128 stands for zero in the data rows.
Each row below has a hidden score, from 0 to 30, with 15 about the middle. What is it? The score is a weighted sum of the row's numbers plus the product of two more (or one squared), each taken from its middle value.
array([198, 183, 103, 126, 152, 167, 149,  94, 119,  99,  99, 136, 134, 113, 128, 153, 113, 103,  94, 100, 131, 159, 189, 135]) 14
array([199, 208, 137, 125, 139, 167, 133,  82, 124, 136, 143, 131, 128, 143, 123,  71, 122, 155, 189, 129, 114, 101, 117, 120]) 13
array([124, 137, 115, 103,  98, 106, 129, 123, 132, 128, 154, 145, 126, 120,  98, 130, 169, 185, 156, 149, 109,  86, 101, 140]) 13
array([130, 111, 106, 152, 146, 139, 131, 124, 123,  90, 156, 144, 106, 124, 132, 122, 105,  88, 106, 133, 175, 175, 156, 138]) 6
array([102, 158, 205, 255, 186, 177, 152, 153, 177, 156, 123,  91, 103, 121, 116, 127, 139, 101, 108,  96,  88,  77, 139, 174]) 19
array([ 99, 136, 162, 104,  80,  99, 115, 113, 141, 129, 139, 122, 118, 133, 145, 106, 121,  93, 113, 158, 169, 172, 137, 118]) 14
array([106, 139, 153, 159, 135, 107,  95, 125, 110, 137, 126, 131, 147, 155, 136, 118, 110,  95,  93, 113, 155, 184, 158, 153]) 17
array([198, 219, 149, 141, 103, 145, 185, 175, 131, 104,  89, 110, 128, 120, 136, 144, 117, 120, 103,  92,  75,  86, 126, 165]) 10
array([155, 142, 106,  89,  64, 127, 135, 142, 143, 149, 166, 141, 141, 124, 113, 108, 150, 183, 178, 165, 129, 128,  99, 108]) 11
array([119, 115,  81,  74, 111, 135, 152, 153, 131, 142, 171, 123, 103, 103, 109, 168, 193, 192, 156, 133,  98,  78,  91, 115]) 19
array([127, 122, 147, 125,  84,  90, 161, 130, 127, 166, 131, 135, 144, 115, 113,  99, 129, 179, 175, 181, 145,  95,  98, 133]) 25
array([155, 149, 114, 123, 130, 147, 141, 134, 110, 109, 121, 139, 120, 161, 117, 126, 123,  98,  88,  70,  69, 136, 170, 197]) 19
array([206, 188, 168, 131, 106, 152, 170, 166, 119, 105, 107, 129, 137, 113, 102, 140, 138, 110,  98,  85,  66, 101, 157, 198]) 15
array([136, 130, 102,  93,  79, 158, 124, 156, 154, 136, 125, 139, 105, 100, 106, 155, 188, 178, 151, 109, 101, 100, 125, 143]) 13
array([126,  83,  79,  99, 113, 116, 135, 146, 138, 158, 147, 143, 118, 114, 112,  99, 128, 161, 188, 169, 134, 105, 105,  97]) 17
array([127,  93,  68,  84, 101, 116, 136, 124, 149, 133, 125, 109, 113, 110, 110, 138, 177, 169, 177, 144, 124, 104, 105, 116]) 13
array([151, 138, 111,  95,  86,  68, 148, 132, 135, 137, 133, 113, 121, 117, 140, 139, 125,  97,  94,  85,  84, 122, 135, 173]) 16
array([146, 139, 115, 129, 163, 174, 149, 103,  89, 101, 124, 140, 136, 125, 137, 124, 110, 120,  82, 101, 103, 149, 173, 185]) 17
array([100,  81,  75,  92, 153, 135, 144, 139, 127, 128, 118, 100,  99, 136, 179, 230, 200, 168, 129, 110, 108, 108, 122, 110]) 22
array([206, 192, 145, 164, 143, 135, 166, 178, 134, 114,  94,  93,  92,  93, 126, 134, 110, 119, 117, 106, 113, 104,  86,  82]) 19
array([189, 179, 125, 115, 123, 186, 160, 147, 102, 104, 104, 115, 121, 137, 126, 144, 124, 118,  89,  80, 123, 140, 185, 186]) 11
array([114,  90, 111, 160, 162, 119, 101,  94, 128, 145, 122, 116, 110, 136, 135, 124,  97,  91,  88,  98, 141, 153, 182, 178]) 15
array([108, 127, 152, 139, 153, 108,  99, 127, 142, 137, 120, 134, 123, 154, 102,  82,  94, 128, 162, 163, 147, 125, 103, 111]) 17
array([115, 118, 116, 151, 161, 120,  97, 105, 136, 145, 132, 125, 115, 148, 115,  72, 102, 130, 162, 191, 170, 123, 100,  91]) 14
array([115, 105, 122, 173, 162, 122, 100,  91, 108, 134, 124, 137, 123, 124, 133, 123, 131, 111,  84, 100, 131, 146, 179, 169]) 12
array([119, 137,  97,  75, 115, 124, 147, 116, 122, 145, 153, 122, 152, 124, 104,  97, 100, 130, 148, 168, 175, 139, 137, 105]) 21
array([128,  78,  84,  85, 130, 134, 113, 159, 164, 131, 123, 109,  78, 104, 173, 199, 211, 170, 143, 107,  96, 101, 117, 112]) 12
array([169, 165, 111, 117, 169, 168, 159, 111, 106, 105, 132, 138, 115, 133, 141, 121, 119, 101,  92,  94, 112, 161, 163, 169]) 12
array([118, 100, 126, 148, 159, 176, 117, 101, 143, 126, 141, 140, 126, 140, 141, 117,  98,  80, 102, 125, 170, 171, 175, 133]) 12
array([144, 220, 238, 222, 170, 148, 122, 125, 190, 154, 151, 114,  87, 108, 112, 127, 129, 115,  99,  99, 108,  80,  81,  91]) 23
array([219, 204, 169, 115, 104, 149, 180, 185, 147, 137, 105, 120, 115,  88, 122, 143, 132, 134, 105, 104,  81,  63,  70, 104]) 17
array([113, 108, 125, 144, 155, 103, 106,  72, 134, 122, 136, 133, 145, 133, 136, 111, 101,  82,  86, 122, 146, 166, 192, 152]) 13
array([202, 156, 117, 105, 165, 164, 184, 150, 115, 109, 117, 103, 149, 130, 153, 139, 133, 127, 103, 101,  99,  90,  94,  79]) 11
array([121,  93, 141, 157, 157, 114,  96, 124, 141, 139, 136, 134, 141, 141, 111, 110, 113, 121, 155, 164, 149, 114, 105,  88]) 15
array([137, 202, 237, 203, 170, 156, 143, 140, 160, 169, 124, 130, 112, 115, 104, 145, 129, 110, 110, 101, 135,  95,  71,  71]) 21
array([205, 206, 207, 155, 133, 144, 179, 192, 169, 120, 113, 111, 107, 109, 115, 123, 122, 121, 103,  89,  84,  69,  58, 109]) 22
array([158, 129, 106, 118, 148, 175, 167, 106, 106, 105, 133, 132, 159, 103, 109, 132, 118,  95,  93,  95, 100, 154, 182, 168]) 19
array([141, 102,  93,  69, 111, 140, 131, 128, 151, 143, 124, 106, 111, 149, 208, 227, 194, 171, 128, 105, 106, 124, 120, 112]) 16
array([ 98, 109, 139, 130, 124, 157, 114, 118, 114, 138, 116, 139, 159, 140, 150, 135, 122, 109, 103,  89,  71,  71, 108, 149]) 22
array([206, 147, 144, 140, 154, 181, 164, 123, 102, 103, 121, 123, 124, 140, 126, 127, 122, 125, 113,  87,  83,  86, 110, 139]) 15
array([124, 139, 106,  83,  99, 110, 140, 141, 144, 147, 120, 124, 135,  99,  99,  94, 140, 180, 156, 160, 134, 112,  91,  94]) 11
array([ 79,  39, 113, 129, 133, 133, 128, 146, 124, 119,  98, 103, 128, 171, 214, 236, 196, 133,  93, 116, 110, 122, 115,  82]) 24
array([132, 155, 150,  92,  74,  92, 106, 124, 148, 160, 130, 120, 145, 144, 115,  54,  97,  83, 118, 127, 163, 180, 171, 140]) 20
array([135, 112, 113,  83, 112, 131, 130, 147, 136, 135, 121, 115, 118,  89,  98, 120, 143, 170, 165, 160, 128, 102, 121, 126]) 17
array([169, 152, 133, 134, 146, 161, 162, 127, 102,  85, 109, 124, 152, 133, 129, 131, 142, 113, 104,  96,  99, 107, 166, 196]) 10
array([122, 124, 115, 145, 125,  62, 105, 107, 123, 131, 145,  99, 152, 128, 133, 126,  81,  94, 102, 157, 169, 169, 148, 137]) 15
array([118, 132, 142, 149, 151, 124, 107, 119, 133, 113, 141, 113, 131, 160, 121, 140,  90,  97, 106, 126, 170, 169, 165, 139]) 13
array([ 83, 160, 140, 120, 122,  98,  98, 109, 124, 127, 145, 141, 116, 109, 141, 130, 122,  97,  74,  94,  92, 133, 169, 189]) 15
array([ 99, 113, 138, 126, 142, 115, 120, 130, 124, 149, 145, 120, 135, 141, 124, 111,  89, 115, 141, 149, 170, 146, 126, 104]) 16
array([103, 107, 113, 151,  95, 112, 137, 138, 131, 151, 127, 172, 138, 119, 126,  93, 111, 165, 161, 184, 133, 112, 101, 115]) 22
array([117, 116, 122, 158, 154, 121,  92, 105, 132, 131, 128, 114, 146, 136, 142, 143, 108,  92,  85, 109, 155, 191, 179, 148]) 15
array([100, 182, 232, 238, 201, 163, 149, 106, 155, 159, 140, 128, 115,  99, 104, 106, 139, 122, 113, 129,  97, 102,  77,  74]) 14
array([115, 130, 132, 114, 111, 115, 128, 141, 156, 151, 124, 129, 129, 116, 123, 124, 107, 160, 167, 161, 148, 110, 111, 102]) 17
array([192, 196, 133, 133, 124, 163, 166, 139,  95, 113, 110, 130, 140, 157, 118, 120, 125, 112,  95, 116, 146, 177, 198, 114]) 11
array([ 79, 117, 155, 135, 116,  71, 105, 123, 125, 145, 138, 147, 146, 139, 104,  91, 112, 138, 163, 179, 148, 104,  99, 103]) 14
array([134, 138, 121,  97, 104, 120, 147, 147, 141, 144, 131, 154,  84,  94, 137, 190, 206, 169, 141, 111, 104, 114, 123, 104]) 11
array([104, 116, 157, 153, 111, 124, 101, 150, 116, 125, 124, 130, 136, 133, 125, 119,  85, 134, 156, 167, 136, 118,  83, 112]) 18
array([105,  97, 144, 128, 119, 105, 123,  96, 136, 123, 147, 123, 147, 115, 150,  91,  98, 130, 168, 168, 168, 117,  91, 134]) 9
array([113, 143, 113,  80, 125, 147, 156, 133, 138, 143, 124, 148, 108,  88,  91, 161, 186, 171, 169, 135, 103,  81, 120, 121]) 19
array([ 96, 146, 145, 145, 101,  88, 144, 136, 133, 127, 153, 121, 111, 115, 116, 102, 139, 153, 178, 158, 130, 116, 112, 111]) 8
array([133, 148, 146, 114,  88, 113, 120, 137, 137, 118, 106, 108, 129,  94,  84, 129, 145, 168, 195, 153, 135, 105,  95, 116]) 14
array([145, 146, 133,  82,  73, 112, 101, 152, 133, 140, 137, 134, 126, 120, 129,  83, 114, 159, 176, 161, 140, 104, 117,  99]) 9
array([106, 142, 155, 126, 117, 110, 120,  85, 128, 138, 148, 113, 112, 166, 148,  92,  94, 114, 146, 183, 165, 161, 109, 106]) 16
array([106, 111, 125, 122,  88, 116, 108, 149, 145, 123, 126, 120, 108, 126, 109, 121, 118, 157, 177, 176, 163, 134,  91,  90]) 13
array([130, 109, 129, 144, 185, 160, 116, 111, 109, 129, 137, 144, 132, 110, 122, 142, 120,  88, 100, 102, 143, 174, 183, 169]) 14
array([124, 109, 100, 166, 160, 156, 109, 116, 101, 135, 125, 155, 139, 116, 145, 117, 131, 117,  86,  98, 112, 161, 194, 159]) 12
array([114, 103, 146, 151, 145, 111,  98, 150, 141, 123, 145, 127, 129, 155, 150,  99, 109,  90, 115, 145, 159, 180, 147, 135]) 12
array([111, 103, 104, 162, 166, 136,  94,  94, 115, 132, 125, 145, 133, 156, 138, 100, 115,  89, 105, 147, 175, 177, 138, 130]) 20
array([ 92,  98, 129, 142, 146, 100, 111, 124, 151, 160, 145, 147, 128, 153, 130, 108,  86, 101, 152, 160, 165, 130, 124,  82]) 15
array([155, 206, 225, 157, 119, 127, 146, 166, 154, 103, 121,  77, 113, 134, 125, 153, 122, 133,  89,  87,  82, 100, 130, 185]) 11
array([103, 135, 115, 172, 146, 110,  96, 131, 147, 112, 133, 130, 162, 129, 122,  93,  97, 125, 145, 164, 169, 147, 106, 106]) 8
array([131, 134,  81,  79,  96, 129, 164, 127, 142, 143, 134, 109, 106,  90, 159, 223, 213, 184, 126, 103,  98, 105,  99, 114]) 14
array([193, 131, 120, 126, 134, 179, 164, 132, 110, 113, 108, 150, 152, 127, 111, 120, 114, 116,  99,  86,  72,  86, 127, 172]) 17
array([ 99, 130, 167, 162,  92, 103, 113, 144, 172, 146, 139, 128, 119, 145, 119, 107, 115, 117, 145, 166, 175, 145, 128, 120]) 9
array([ 92, 121, 135, 129, 122,  92,  82, 107, 132, 124, 159, 141, 144, 115, 143, 120,  92,  82, 101, 134, 173, 183, 170, 119]) 11
array([138, 107, 108, 141, 168, 142, 107,  86, 109, 132, 147, 121, 132, 103, 143, 130, 110, 103, 118, 140, 184, 168, 149, 116]) 10
array([127, 123, 107,  77,  93,  99, 158, 143, 143, 148, 126, 135, 115, 112, 103, 144, 172, 191, 183, 151, 120,  87, 114,  99]) 16
array([ 95, 159, 146, 136, 128,  92,  98, 106, 122, 132, 138, 142, 136, 128, 132,  95,  99, 116, 134, 188, 167, 154, 130, 116]) 13
array([133, 109, 133, 112, 137, 159, 131, 114, 103,  95, 145, 160, 117, 127, 142, 135, 117, 106,  93,  79, 131, 150, 163, 166]) 8
array([162, 121, 118, 157, 129, 181, 155, 118, 113,  83,  98,  96, 108, 127, 137, 112, 120, 127, 114,  98,  95,  79,  88,  76]) 13
array([103, 131, 145, 121, 104,  94, 119, 112, 137, 124, 119, 133, 125, 122, 121, 104, 113, 104, 128, 129, 138, 172, 168, 157]) 13
array([142, 111, 126, 150, 149, 120, 121, 114, 100, 149, 121, 149, 122, 154, 125,  96, 102, 116, 153, 177, 146, 138, 108, 111]) 18
array([118, 137, 124,  94,  85,  99, 148, 144, 159, 159, 122, 125, 116, 109,  94, 117, 130, 174, 163, 155, 154, 103,  95, 104]) 12
array([190, 200, 156, 126, 135, 175, 175, 137, 117,  89, 112, 127, 118, 152, 105, 116, 128, 108, 121,  59,  82, 100, 131, 169]) 17
array([200, 178, 163, 110, 148, 162, 159, 162, 127,  91, 111, 126, 139, 138, 144, 137, 124, 103,  96,  81,  91, 115, 165, 195]) 10
array([114, 139, 152,  82,  90, 122, 110, 122, 136, 109, 132, 138, 139, 135,  98, 109, 135, 167, 167, 163, 141, 123,  94, 115]) 16
array([176, 177, 119, 132, 154, 190, 161, 126, 108,  77, 104, 135, 135, 129, 122, 132, 142,  98,  81,  89, 104, 155, 180, 161]) 15
array([127, 120, 142, 143, 133, 105,  95, 102, 109, 123, 136, 156, 115, 133, 129, 108,  94,  88, 109, 137, 170, 173, 154, 118]) 18
array([137, 123, 142,  82,  99, 122, 137, 129, 141, 134, 137, 130, 137,  97,  91, 149, 177, 202, 174, 139, 100,  87, 104, 135]) 15
array([112, 105, 124, 146, 159, 142, 134,  92, 105, 141, 145, 168, 117, 101, 144, 114, 108, 100,  75, 106, 129, 147, 168, 149]) 13
array([199, 163, 112, 124, 128, 158, 165, 161, 114, 101, 119, 110, 121, 141, 148, 121, 123, 132, 108,  69,  86, 101, 148, 200]) 6
array([135, 126, 145, 111,  87,  95, 139, 132, 132, 134, 119, 120, 120, 123, 119, 110, 115, 153, 160, 178, 152, 121, 112,  96]) 14
array([107, 110, 151, 148, 137, 102, 106, 114, 133, 140, 134, 108, 128, 137, 148, 104,  97, 127, 151, 169, 172, 150, 112, 100]) 11
array([ 92,  86, 108, 118, 124, 108, 121, 132,  95, 100, 129, 217, 248, 201, 160, 120, 114, 134,  98, 101,  76,  96,  90,  86]) 13
array([213, 205, 142, 138, 105, 123, 153, 178, 108,  92, 104, 108, 127, 137, 149, 119, 105, 109, 106,  85,  74, 103, 152, 177]) 10
array([122, 118, 127, 162, 147, 107, 108, 125, 130, 139, 152, 132, 125, 130, 147, 125,  97,  82,  93, 124, 142, 175, 185, 164]) 13
array([ 89,  95, 163, 159, 143,  90, 113, 105, 140, 130, 126, 126, 140, 118, 123, 115,  91,  96, 105, 121, 157, 178, 163, 130]) 11
array([177, 221, 242, 163, 128, 140, 137, 157, 164, 139,  99,  99, 118, 123, 140, 123, 116, 127, 109,  92,  72,  65,  86, 124]) 19
array([122, 142, 127, 167, 156, 130,  92, 105, 119,  95, 129, 130, 136, 165, 102, 104, 101, 116, 149, 147, 169, 146,  88,  95]) 29
array([125, 111, 146, 140, 100,  67,  99, 120, 136, 108, 125, 125, 140, 121, 121,  91,  98, 127, 156, 168, 160, 143, 107, 103]) 13
array([156, 172, 110, 107, 141, 148, 139,  91,  97, 110, 143, 130, 135, 163, 113, 140, 134,  93,  84, 110, 156, 183, 168, 159]) 21
array([122, 100, 157, 143, 129, 126,  86, 140, 134, 130, 142, 127, 128, 125, 119, 128, 107,  94, 132, 157, 161, 169, 134, 106]) 20
array([159, 134, 125, 104, 124, 155, 148, 143, 111,  97, 102, 115, 125,  90, 131, 126, 120, 131, 113, 110, 104,  70,  85,  87]) 12
array([142,  70,  82,  75,  96, 120, 149, 142, 148, 135, 103, 118,  80, 184, 231, 205, 168, 114, 104, 114, 121, 107, 101,  86]) 15
array([176, 149, 119, 138, 160, 173, 142, 134, 114, 104, 123, 125, 135, 127, 114, 154, 121,  84,  81,  92, 133, 162, 172, 172]) 16
array([105, 163, 237, 245, 201, 189, 160, 142, 151, 177, 156, 139, 117,  91, 105, 132, 109,  95,  94,  79, 108, 108,  85,  76]) 10
array([ 93,  78,  82, 104, 144, 131, 122, 147, 154, 125,  76, 105, 103, 188, 255, 230, 175, 127, 114, 115, 115, 121,  95,  92]) 15
array([114, 115,  90,  50, 107, 112, 143, 159, 134, 146, 124, 140, 120,  72,  93, 128, 169, 189, 162, 141, 135, 109, 104, 123]) 10
array([101,  90, 138, 151, 120,  98, 145, 126, 120, 114, 131, 119, 141,  90, 103, 147, 194, 198, 163, 126, 114, 121, 119, 128]) 7
array([114, 101,  97, 119, 172, 144, 141,  92, 111, 134, 106, 134, 138, 128, 103, 134, 125,  87,  89, 126, 134, 172, 180, 144]) 23
array([ 92, 112, 139, 146, 143, 105, 102, 120, 134, 128, 114, 160,  96, 138, 111, 115, 125, 151, 168, 157, 135, 113,  99, 140]) 14
array([108, 134, 124,  76, 114, 110, 152, 131, 139, 148, 128, 166, 140, 112,  78,  85, 137, 163, 175, 173, 139, 116,  89, 116]) 13
array([130, 110,  96, 146, 154, 158,  87, 137, 112, 153, 135, 139, 146, 131, 140, 111,  94,  96, 152, 156, 162, 157, 128, 101]) 16
array([100, 116, 159, 138, 114, 116,  80, 102, 116, 127, 146, 134, 136, 131, 118,  92, 124, 105,  83,  89,  93, 110, 168, 185]) 17
array([139,  86, 134, 157, 199, 120,  94, 118, 109, 121, 114, 122, 125, 140, 153, 108, 104,  90,  87, 134, 173, 163, 172, 143]) 12
array([123, 100,  75,  93, 135, 145, 126, 128, 154, 138, 113,  98, 138, 201, 231, 193, 142, 111, 126, 102, 108,  77,  83,  89]) 17
array([141, 149, 122,  99,  80, 117, 125, 129, 163, 170, 137, 105,  92, 102,  96, 174, 202, 187, 136, 119, 103, 113, 133, 104]) 19
array([127, 150, 143, 125,  95, 118, 119, 142, 153, 119, 155, 167, 155, 150, 130,  74, 100, 109, 148, 184, 159, 145, 133, 101]) 8
array([116, 119, 120, 146, 152, 178, 135, 104, 111, 102,  97, 117, 107, 151, 104, 104, 128, 108, 119, 102,  98,  90,  95,  87]) 24
array([149,  89,  95, 126, 146, 166, 132, 112,  93, 120, 116, 138, 118, 137, 148, 126, 123, 139, 117,  89,  76,  87,  80, 129]) 18
array([196, 155, 104, 120, 188, 158, 143, 133,  92, 108, 131, 124, 127, 144, 108, 122, 134, 106,  90,  89, 132, 163, 165, 154]) 24
array([ 94, 126, 150, 147, 111,  61, 112, 125, 106, 127, 109, 121, 149, 120, 151, 108, 103, 144, 144, 172, 175, 133, 101,  99]) 7
array([161, 122, 139, 113, 158, 161, 110, 106, 125, 132, 137, 153, 130, 131, 115, 113,  90, 105, 109, 145, 186, 176, 121, 132]) 22
array([106, 153, 125,  97,  77,  86, 115, 147, 116, 161, 143, 122, 124, 109,  98, 140, 192, 190, 176, 131,  99,  92, 131, 117]) 14
array([118, 101, 121, 142, 173, 122, 126, 130,  93, 114, 124, 134, 123, 140, 116, 144, 104, 103,  84, 116, 131, 161, 170, 173]) 19
array([182, 119, 122, 126, 144, 170, 153, 144,  97, 103, 122, 108, 116, 133, 113, 119, 132, 124, 103,  87,  82, 106, 142, 173]) 15
array([100, 154, 156, 112, 101, 137, 115, 122, 147, 124, 130, 129, 149, 137, 132, 102,  88, 123, 151, 156, 170, 149, 138, 109]) 12
array([121, 131, 128, 155, 172, 155,  85,  95, 121, 137, 124, 123, 136, 131, 137, 127, 102,  99,  95, 106, 126, 167, 173, 161]) 19
array([122,  91,  98,  76, 131, 103, 152, 115, 123, 149, 131,  91,  73, 169, 197, 217, 182, 141, 103, 105, 120, 114,  88,  74]) 17
array([128, 111, 156, 147, 117, 125, 114, 132, 127, 142, 141, 125, 138, 126, 135, 123,  84,  97, 119, 134, 163, 176, 141, 125]) 14
array([122, 116, 155, 150, 130,  90,  90, 104, 142, 138, 145, 139, 134, 125, 146, 123,  97, 101, 108, 142, 176, 170, 162, 115]) 10
array([ 89,  53,  95, 112, 128, 144, 130, 137, 113, 141, 110,  87, 108, 130, 218, 232, 193, 165, 124,  95, 109, 117, 109,  84]) 22
array([ 77,  76, 120, 106, 113, 145, 146, 129, 153, 128, 141, 107, 126, 101, 116, 106, 136, 142, 164, 174, 158, 124, 110, 118]) 25
array([118, 146, 131, 117,  95, 118, 134, 110, 141, 130, 151, 148, 104,  84,  64, 160, 183, 178, 175, 115,  92, 106, 131, 132]) 15
array([137, 123,  93, 126, 127, 163, 116, 101, 132, 130, 148, 140, 114, 138, 126, 116,  94,  92, 130, 155, 170, 155, 125, 116]) 16
array([126, 113, 141, 168, 171, 101, 110, 100, 124, 114, 139, 135, 141, 132, 142, 116, 107,  89, 129, 157, 186, 134, 137, 100]) 6
array([139, 113, 119, 122, 189, 148, 135, 104,  83, 108, 121, 136, 143, 134, 134, 165, 126, 111,  92,  75,  93, 140, 185, 189]) 19
array([117, 119, 157, 156, 126, 104, 129, 142, 121, 124, 132, 127, 168, 134, 115,  98, 117, 118, 143, 163, 170, 142, 105,  90]) 9
array([ 89, 129, 154, 133, 132, 106, 122,  97, 142, 123, 131, 115, 138, 161, 117, 126,  96, 100, 129, 172, 178, 156, 142, 108]) 19
array([141, 101,  82,  64, 130, 112, 120, 132, 103, 113,  95, 137, 107, 105, 143, 193, 203, 168, 133, 104,  92,  96, 133, 115]) 19
array([125, 120, 126, 142, 128, 105, 100, 128, 153, 128, 149, 138, 138, 107, 136,  96, 109, 117, 150, 179, 151, 157, 122, 106]) 11
array([138, 164, 127, 114,  85, 138, 149, 139, 151, 133, 156, 112, 148, 120,  91, 123, 144, 186, 160, 149, 123, 109,  92, 143]) 14
array([124, 112,  78, 113, 124, 142, 126, 145, 129, 134, 120, 135,  68,  92, 145, 197, 204, 176, 150, 111, 106,  94, 120, 114]) 11
array([155, 135, 112, 100, 109, 103, 107, 135, 134, 130, 134, 119, 162, 129, 122, 137,  95,  98,  86, 116, 137, 165, 170, 206]) 17
array([150, 130, 102, 119, 129, 164, 157, 138, 116, 111, 115,  93, 111, 131, 130, 133, 126, 112, 115,  91, 102,  82,  67,  91]) 18
array([108, 133, 141, 153, 132, 112, 109,  83, 147, 111, 106, 130, 135, 132, 111, 129, 113, 105,  79,  84, 128, 165, 186, 177]) 14
array([103, 122, 127, 146, 159, 117, 114, 119, 128, 154, 158, 127, 124, 138, 120, 129, 118, 108,  91, 110, 170, 178, 168, 123]) 10
array([106, 111, 132, 118, 127,  81, 140, 125, 147, 106, 136, 124, 141, 129,  77, 103, 105, 150, 150, 174, 145, 113,  95, 107]) 14
array([130, 157,  98,  90,  85, 102, 119, 135, 139, 128, 151, 119, 111,  93, 109, 219, 196, 199, 144, 105, 110,  85, 129, 127]) 12
array([137, 134, 111,  93,  90, 110, 108, 146, 110, 149, 118, 127, 130, 100, 111,  84, 117, 120, 177, 182, 177, 161, 120, 104]) 17
array([112, 119, 138, 116,  93, 116, 124, 127, 141, 127, 139, 118, 140, 121, 111, 113, 102, 129, 149, 178, 168, 138, 111, 102]) 16
array([126,  79,  82,  79, 100, 132, 143, 132, 120, 125, 120, 137, 121,  86, 117, 141, 178, 198, 180, 174, 122, 106,  93, 121]) 17
array([109, 144, 132,  86,  98, 110, 139, 122,  96, 107, 148, 146, 138, 107, 101, 156, 168, 179, 162, 144, 109, 100, 113, 124]) 16
array([110, 132, 144, 153, 157, 118,  84,  66,  92, 152, 128, 125, 132, 122, 135, 125,  85,  86,  93, 119, 141, 164, 161, 150]) 21
array([ 91, 118, 157, 159, 119,  98, 101, 112,  99, 119, 126, 159, 134, 125, 143, 142, 118, 101,  78,  87,  94, 117, 162, 199]) 15
array([140, 105, 101,  75,  90, 145, 115, 105, 109, 151, 131, 113,  88, 140, 169, 200, 192, 158, 133, 102, 109, 118,  82,  86]) 27
array([ 71, 113,  87,  92, 107, 127, 111, 146, 122, 106,  85,  91,  91, 191, 238, 235, 198, 159, 132, 111,  98, 121, 114, 113]) 18
array([ 87, 119, 137, 126,  94,  86,  94, 158, 123, 147, 125, 169, 121, 114,  99, 121,  99, 115, 136, 163, 177, 155, 123, 109]) 15
array([ 99,  93, 102, 114, 120, 131, 135, 104, 155, 121, 130, 102, 118, 151, 227, 217, 194, 132, 124, 113, 129, 132, 113,  99]) 10
array([144, 146, 114, 105, 106, 101, 139, 130, 132, 125, 127, 131, 124, 112, 104,  97, 102, 132, 158, 166, 163, 139, 128, 109]) 9
array([165, 141, 112, 141, 167, 136, 123,  91, 125, 130, 137, 126, 136, 131, 127, 123, 116,  99,  98, 134, 155, 166, 150, 113]) 18
array([105, 121, 162, 140, 140, 127, 112, 126, 142, 150, 124,  90, 146, 131, 162, 103, 112,  92, 123, 153, 152, 165, 142, 100]) 14
array([180, 155, 114, 133, 142, 174, 145, 123, 107, 111, 112, 143, 134, 132, 148, 140, 131, 120, 100,  80,  85, 130, 152, 196]) 13
array([160, 116, 112, 106, 156, 153, 133, 122, 100, 122, 122, 130, 140, 130, 130, 138, 134, 111, 100,  86,  75, 118, 166, 199]) 20
array([ 93,  88,  64,  88, 112, 128, 136, 147, 119, 125, 103, 135, 114, 131, 135, 178, 173, 173, 164, 133, 113,  85,  93, 120]) 19
array([119, 129,  94,  98,  91,  93, 146, 127, 134, 132, 154, 131, 118,  81, 100, 130, 198, 181, 168, 141, 106,  95, 110, 143]) 9
array([ 85, 125, 129, 138, 175, 148, 134, 131, 103, 112, 124, 126, 116, 137, 151, 126, 113, 133,  92,  97,  81,  96, 120, 161]) 19
array([187, 164, 115, 127, 147, 163, 138, 123,  95, 110, 124, 115, 147, 148, 127, 143, 122, 109,  83,  95, 126, 179, 169, 168]) 19
array([116, 125, 132, 148, 162, 136, 119, 105, 101, 140, 145, 101, 165, 143, 147, 131, 114,  98, 112, 116, 162, 207, 150, 142]) 14
array([ 98, 145, 120, 117,  95,  85, 129, 149, 134, 145, 123, 117, 122, 124, 118, 136, 152, 177, 186, 152, 114, 101, 107, 124]) 16
array([ 98, 118, 125, 142, 119, 103, 106, 154, 128, 150, 148, 137, 136, 109,  92, 125, 165, 164, 178, 156, 121,  84, 119, 119]) 14
